In the data rows, the value 128 means zero.
Some points:
[103, 133, 108, 141, 100, 144, 140, 159, 141, 135, 98, 132, 139, 120, 98, 117, 134, 162, 140, 115, 99, 161, 155, 107, 132, 156, 124, 146, 162, 125, 86, 134, 145, 178, 132, 127, 99, 200]
[147, 99, 137, 83, 158, 108, 127, 155, 153, 102, 149, 134, 109, 130, 93, 140, 97, 106, 152, 175, 133, 108, 187, 138, 125, 151, 110, 108, 118, 137, 150, 122, 130, 120, 87, 145, 86, 139]
[138, 153, 147, 119, 115, 112, 151, 136, 132, 112, 122, 160, 150, 142, 114, 125, 165, 115, 135, 164, 123, 131, 131, 177, 122, 130, 162, 172, 112, 102, 109, 93, 144, 126, 156, 96, 141, 131]
[165, 91, 143, 66, 81, 162, 136, 106, 110, 122, 130, 122, 145, 135, 127, 129, 104, 115, 158, 92, 106, 124, 110, 133, 105, 112, 136, 130, 168, 91, 135, 158, 134, 154, 146, 120, 104, 156]
[139, 106, 155, 162, 187, 133, 97, 127, 149, 120, 124, 113, 138, 90, 147, 92, 147, 88, 133, 95, 167, 122, 95, 123, 134, 102, 118, 153, 129, 158, 132, 124, 96, 133, 102, 86, 112, 152]
[96, 155, 133, 120, 115, 121, 152, 146, 131, 134, 127, 163, 147, 117, 129, 131, 121, 121, 117, 115, 144, 62, 140, 143, 135, 93, 137, 129, 152, 112, 72, 128, 100, 127, 121, 147, 148, 104]
[134, 124, 88, 115, 113, 125, 145, 131, 129, 142, 107, 136, 135, 106, 164, 112, 102, 130, 129, 136, 139, 123, 165, 72, 149, 148, 99, 129, 116, 124, 137, 125, 137, 143, 133, 146, 156, 127]
[104, 171, 136, 74, 122, 137, 128, 115, 132, 125, 125, 118, 139, 140, 111, 103, 129, 95, 120, 85, 90, 166, 128, 114, 193, 121, 78, 93, 141, 139, 137, 75, 134, 122, 118, 98, 113, 122]
[140, 139, 112, 116, 115, 127, 137, 111, 131, 129, 207, 52, 173, 143, 85, 101, 129, 132, 187, 123, 139, 133, 144, 152, 137, 128, 135, 136, 139, 124, 140, 116, 103, 143, 133, 140, 150, 128]
[105, 105, 84, 102, 140, 120, 132, 128, 114, 140, 148, 155, 142, 161, 116, 119, 131, 126, 130, 106, 134, 101, 116, 114, 100, 145, 146, 139, 98, 197, 150, 102, 137, 147, 159, 106, 129, 159]
[156, 128, 135, 132, 124, 82, 152, 147, 123, 143, 95, 104, 136, 142, 122, 171, 103, 126, 134, 121, 133, 116, 133, 117, 131, 73, 126, 97, 163, 148, 123, 136, 105, 207, 128, 111, 133, 111]
[165, 135, 154, 126, 134, 118, 185, 84, 113, 157, 120, 121, 136, 116, 135, 137, 110, 140, 105, 128, 139, 98, 106, 135, 187, 136, 107, 149, 130, 118, 153, 144, 154, 110, 113, 164, 127, 158]
[120, 146, 160, 123, 129, 106, 156, 134, 123, 143, 140, 110, 91, 96, 82, 128, 161, 119, 108, 176, 109, 130, 91, 117, 111, 131, 143, 109, 125, 122, 178, 102, 126, 162, 141, 94, 128, 135]
[128, 84, 124, 142, 128, 101, 123, 134, 126, 190, 131, 87, 120, 148, 95, 101, 108, 127, 80, 119, 135, 139, 133, 102, 91, 137, 142, 130, 146, 109, 121, 115, 134, 102, 127, 127, 122, 92]
[150, 141, 144, 148, 100, 115, 131, 121, 134, 126, 120, 149, 113, 108, 116, 161, 132, 120, 187, 91, 167, 184, 159, 112, 101, 112, 117, 145, 110, 157, 136, 123, 157, 103, 110, 157, 117, 126]
[110, 122, 174, 159, 138, 159, 117, 93, 71, 136, 122, 147, 171, 139, 89, 163, 98, 134, 139, 143, 110, 140, 144, 101, 131, 115, 137, 97, 76, 145, 103, 136, 131, 121, 114, 118, 146, 118]
[122, 190, 133, 157, 127, 190, 130, 151, 102, 128, 160, 141, 115, 148, 132, 163, 121, 93, 90, 125, 122, 117, 132, 108, 77, 123, 110, 118, 117, 115, 130, 137, 116, 126, 148, 162, 123, 164]
[173, 146, 95, 135, 174, 114, 131, 89, 141, 136, 175, 174, 110, 146, 152, 148, 157, 116, 115, 122, 91, 147, 146, 108, 110, 131, 135, 158, 124, 119, 88, 128, 115, 152, 100, 98, 108, 112]
[121, 83, 142, 108, 150, 154, 121, 129, 149, 167, 160, 160, 129, 108, 156, 177, 133, 117, 136, 140, 128, 188, 134, 182, 151, 142, 132, 101, 175, 157, 128, 132, 131, 130, 169, 121, 164, 117]
[100, 117, 120, 104, 154, 140, 118, 153, 113, 159, 91, 106, 143, 136, 147, 170, 187, 125, 162, 170, 113, 93, 86, 96, 128, 102, 114, 168, 126, 124, 101, 133, 144, 83, 126, 158, 119, 129]
[122, 107, 114, 116, 128, 131, 101, 116, 117, 93, 139, 130, 139, 139, 96, 132, 145, 152, 81, 144, 211, 144, 120, 135, 152, 106, 99, 130, 146, 103, 110, 130, 176, 137, 127, 130, 118, 117]
[115, 77, 130, 137, 89, 126, 113, 79, 209, 104, 114, 132, 128, 140, 104, 134, 141, 93, 131, 107, 121, 113, 124, 98, 137, 153, 150, 124, 98, 99, 104, 107, 111, 123, 143, 135, 144, 129]
[91, 165, 131, 155, 150, 136, 124, 109, 155, 111, 142, 117, 96, 127, 120, 119, 120, 146, 160, 143, 116, 120, 167, 99, 148, 115, 119, 145, 130, 126, 141, 190, 121, 123, 190, 96, 154, 126]
[153, 128, 127, 130, 124, 107, 99, 107, 144, 131, 106, 131, 163, 118, 82, 134, 112, 121, 116, 125, 88, 123, 130, 169, 100, 140, 54, 168, 129, 152, 139, 143, 133, 140, 149, 158, 171, 103]
[110, 115, 173, 126, 154, 140, 183, 123, 168, 83, 108, 115, 140, 156, 126, 137, 103, 186, 101, 153, 120, 157, 133, 123, 113, 134, 130, 165, 158, 152, 122, 116, 113, 117, 128, 122, 102, 122]
[112, 115, 107, 140, 117, 153, 161, 119, 98, 141, 97, 97, 97, 100, 131, 127, 181, 139, 114, 104, 132, 110, 173, 179, 121, 164, 150, 115, 112, 145, 115, 140, 120, 106, 130, 114, 110, 93]
[133, 134, 135, 129, 144, 130, 91, 123, 88, 109, 132, 122, 142, 88, 140, 135, 96, 116, 131, 124, 133, 139, 162, 78, 122, 154, 147, 165, 189, 91, 144, 81, 130, 116, 153, 120, 126, 94]
[124, 121, 138, 97, 132, 145, 134, 161, 138, 140, 130, 101, 136, 148, 171, 173, 119, 146, 111, 118, 133, 162, 125, 115, 120, 151, 116, 146, 68, 87, 148, 109, 79, 172, 136, 147, 145, 125]
[157, 133, 140, 139, 144, 151, 94, 153, 135, 118, 138, 88, 163, 102, 165, 104, 115, 162, 108, 148, 90, 122, 155, 137, 118, 100, 147, 110, 98, 145, 97, 86, 157, 111, 129, 146, 156, 168]
[155, 94, 86, 137, 141, 137, 140, 191, 122, 85, 105, 129, 122, 130, 95, 119, 122, 75, 118, 128, 108, 162, 121, 154, 146, 104, 133, 127, 101, 91, 136, 160, 139, 119, 131, 97, 132, 124]
[129, 152, 109, 129, 110, 90, 106, 99, 127, 150, 101, 131, 159, 149, 119, 112, 131, 102, 116, 179, 134, 180, 137, 120, 118, 153, 145, 90, 156, 139, 124, 157, 66, 101, 118, 145, 129, 168]
[134, 119, 122, 112, 122, 155, 129, 93, 152, 128, 111, 149, 78, 125, 126, 93, 135, 137, 125, 135, 128, 131, 142, 123, 109, 57, 152, 133, 148, 132, 178, 96, 126, 127, 108, 157, 171, 130]
[136, 136, 130, 111, 96, 87, 111, 159, 153, 131, 166, 123, 107, 110, 119, 135, 119, 163, 144, 116, 112, 145, 76, 116, 121, 130, 120, 90, 127, 122, 88, 159, 153, 114, 89, 105, 173, 114]
[145, 105, 161, 174, 148, 131, 132, 134, 120, 151, 126, 144, 92, 151, 138, 83, 123, 116, 153, 121, 138, 103, 120, 155, 119, 187, 106, 101, 138, 102, 110, 106, 160, 166, 142, 133, 139, 140]
[126, 132, 104, 140, 169, 127, 135, 127, 106, 79, 105, 133, 144, 168, 125, 135, 142, 152, 158, 104, 98, 125, 117, 132, 142, 156, 148, 96, 156, 116, 168, 113, 147, 128, 113, 143, 161, 103]
[170, 113, 120, 160, 71, 117, 143, 150, 130, 110, 137, 119, 118, 182, 183, 125, 120, 117, 117, 148, 126, 121, 125, 116, 150, 115, 109, 122, 126, 176, 120, 103, 132, 86, 173, 86, 113, 118]
[114, 119, 66, 163, 134, 142, 165, 110, 138, 103, 138, 147, 157, 71, 137, 130, 82, 147, 135, 147, 128, 133, 73, 135, 100, 133, 115, 104, 121, 126, 128, 110, 84, 126, 147, 152, 88, 109]
[156, 106, 148, 98, 133, 92, 129, 120, 107, 107, 151, 143, 122, 103, 135, 119, 165, 160, 109, 85, 140, 123, 160, 118, 133, 128, 121, 100, 110, 110, 131, 144, 101, 104, 156, 135, 129, 162]
[119, 114, 123, 170, 112, 121, 102, 146, 123, 165, 141, 145, 113, 147, 102, 166, 94, 177, 147, 107, 114, 120, 113, 163, 161, 114, 122, 155, 134, 96, 158, 94, 89, 94, 112, 116, 109, 159]
[135, 122, 144, 147, 103, 132, 143, 179, 134, 150, 153, 172, 144, 131, 128, 83, 144, 113, 127, 123, 122, 137, 122, 111, 157, 158, 178, 160, 128, 163, 146, 160, 120, 124, 97, 145, 131, 106]
[94, 122, 105, 128, 148, 98, 155, 99, 109, 141, 109, 128, 98, 117, 160, 100, 85, 111, 151, 141, 143, 150, 124, 157, 110, 120, 139, 136, 94, 104, 114, 132, 140, 123, 104, 68, 153, 151]
[109, 120, 130, 130, 81, 123, 67, 106, 108, 100, 142, 113, 94, 100, 146, 135, 131, 123, 111, 170, 103, 107, 116, 143, 155, 129, 139, 145, 117, 145, 120, 140, 151, 166, 110, 132, 88, 103]
[171, 173, 113, 84, 155, 176, 94, 142, 123, 123, 92, 109, 92, 146, 104, 150, 91, 160, 135, 124, 165, 119, 99, 121, 135, 164, 171, 146, 111, 160, 90, 131, 97, 120, 134, 131, 135, 135]
[93, 109, 147, 109, 112, 106, 108, 151, 85, 103, 144, 129, 108, 160, 154, 100, 137, 154, 147, 156, 125, 120, 118, 144, 110, 126, 67, 153, 145, 142, 119, 139, 93, 126, 114, 133, 152, 138]
[103, 154, 154, 117, 155, 75, 103, 125, 148, 133, 118, 139, 121, 152, 157, 102, 102, 129, 137, 104, 117, 144, 120, 153, 122, 107, 168, 118, 101, 125, 138, 137, 153, 136, 173, 161, 68, 112]
[97, 138, 125, 137, 107, 105, 113, 122, 149, 98, 137, 91, 155, 135, 168, 177, 119, 108, 106, 106, 146, 105, 146, 139, 111, 160, 156, 140, 147, 126, 172, 163, 153, 121, 101, 104, 160, 160]
[151, 137, 129, 129, 119, 177, 104, 113, 161, 163, 115, 128, 165, 144, 147, 105, 152, 167, 149, 146, 149, 106, 157, 128, 108, 133, 113, 92, 118, 100, 167, 146, 145, 143, 100, 81, 102, 97]
These points spread out most along one direction. Take the direction at right angles to it along which they spread out most. Go by this last direction. For each point below, how far along it does it lie, from 0 to 99? 50 is the average, and the first point above lies past it. One standard deviation of the points above along it is 16.
[119, 114, 123, 170, 112, 121, 102, 146, 123, 165, 141, 145, 113, 147, 102, 166, 94, 177, 147, 107, 114, 120, 113, 163, 161, 114, 122, 155, 134, 96, 158, 94, 89, 94, 112, 116, 109, 159] -> 57
[91, 165, 131, 155, 150, 136, 124, 109, 155, 111, 142, 117, 96, 127, 120, 119, 120, 146, 160, 143, 116, 120, 167, 99, 148, 115, 119, 145, 130, 126, 141, 190, 121, 123, 190, 96, 154, 126] -> 48
[109, 120, 130, 130, 81, 123, 67, 106, 108, 100, 142, 113, 94, 100, 146, 135, 131, 123, 111, 170, 103, 107, 116, 143, 155, 129, 139, 145, 117, 145, 120, 140, 151, 166, 110, 132, 88, 103] -> 30
[157, 133, 140, 139, 144, 151, 94, 153, 135, 118, 138, 88, 163, 102, 165, 104, 115, 162, 108, 148, 90, 122, 155, 137, 118, 100, 147, 110, 98, 145, 97, 86, 157, 111, 129, 146, 156, 168] -> 43
[134, 124, 88, 115, 113, 125, 145, 131, 129, 142, 107, 136, 135, 106, 164, 112, 102, 130, 129, 136, 139, 123, 165, 72, 149, 148, 99, 129, 116, 124, 137, 125, 137, 143, 133, 146, 156, 127] -> 60
[171, 173, 113, 84, 155, 176, 94, 142, 123, 123, 92, 109, 92, 146, 104, 150, 91, 160, 135, 124, 165, 119, 99, 121, 135, 164, 171, 146, 111, 160, 90, 131, 97, 120, 134, 131, 135, 135] -> 48
[170, 113, 120, 160, 71, 117, 143, 150, 130, 110, 137, 119, 118, 182, 183, 125, 120, 117, 117, 148, 126, 121, 125, 116, 150, 115, 109, 122, 126, 176, 120, 103, 132, 86, 173, 86, 113, 118] -> 25
[156, 106, 148, 98, 133, 92, 129, 120, 107, 107, 151, 143, 122, 103, 135, 119, 165, 160, 109, 85, 140, 123, 160, 118, 133, 128, 121, 100, 110, 110, 131, 144, 101, 104, 156, 135, 129, 162] -> 55
[96, 155, 133, 120, 115, 121, 152, 146, 131, 134, 127, 163, 147, 117, 129, 131, 121, 121, 117, 115, 144, 62, 140, 143, 135, 93, 137, 129, 152, 112, 72, 128, 100, 127, 121, 147, 148, 104] -> 44
[151, 137, 129, 129, 119, 177, 104, 113, 161, 163, 115, 128, 165, 144, 147, 105, 152, 167, 149, 146, 149, 106, 157, 128, 108, 133, 113, 92, 118, 100, 167, 146, 145, 143, 100, 81, 102, 97] -> 53
[126, 132, 104, 140, 169, 127, 135, 127, 106, 79, 105, 133, 144, 168, 125, 135, 142, 152, 158, 104, 98, 125, 117, 132, 142, 156, 148, 96, 156, 116, 168, 113, 147, 128, 113, 143, 161, 103] -> 62
[165, 135, 154, 126, 134, 118, 185, 84, 113, 157, 120, 121, 136, 116, 135, 137, 110, 140, 105, 128, 139, 98, 106, 135, 187, 136, 107, 149, 130, 118, 153, 144, 154, 110, 113, 164, 127, 158] -> 62
[104, 171, 136, 74, 122, 137, 128, 115, 132, 125, 125, 118, 139, 140, 111, 103, 129, 95, 120, 85, 90, 166, 128, 114, 193, 121, 78, 93, 141, 139, 137, 75, 134, 122, 118, 98, 113, 122] -> 76
[128, 84, 124, 142, 128, 101, 123, 134, 126, 190, 131, 87, 120, 148, 95, 101, 108, 127, 80, 119, 135, 139, 133, 102, 91, 137, 142, 130, 146, 109, 121, 115, 134, 102, 127, 127, 122, 92] -> 49
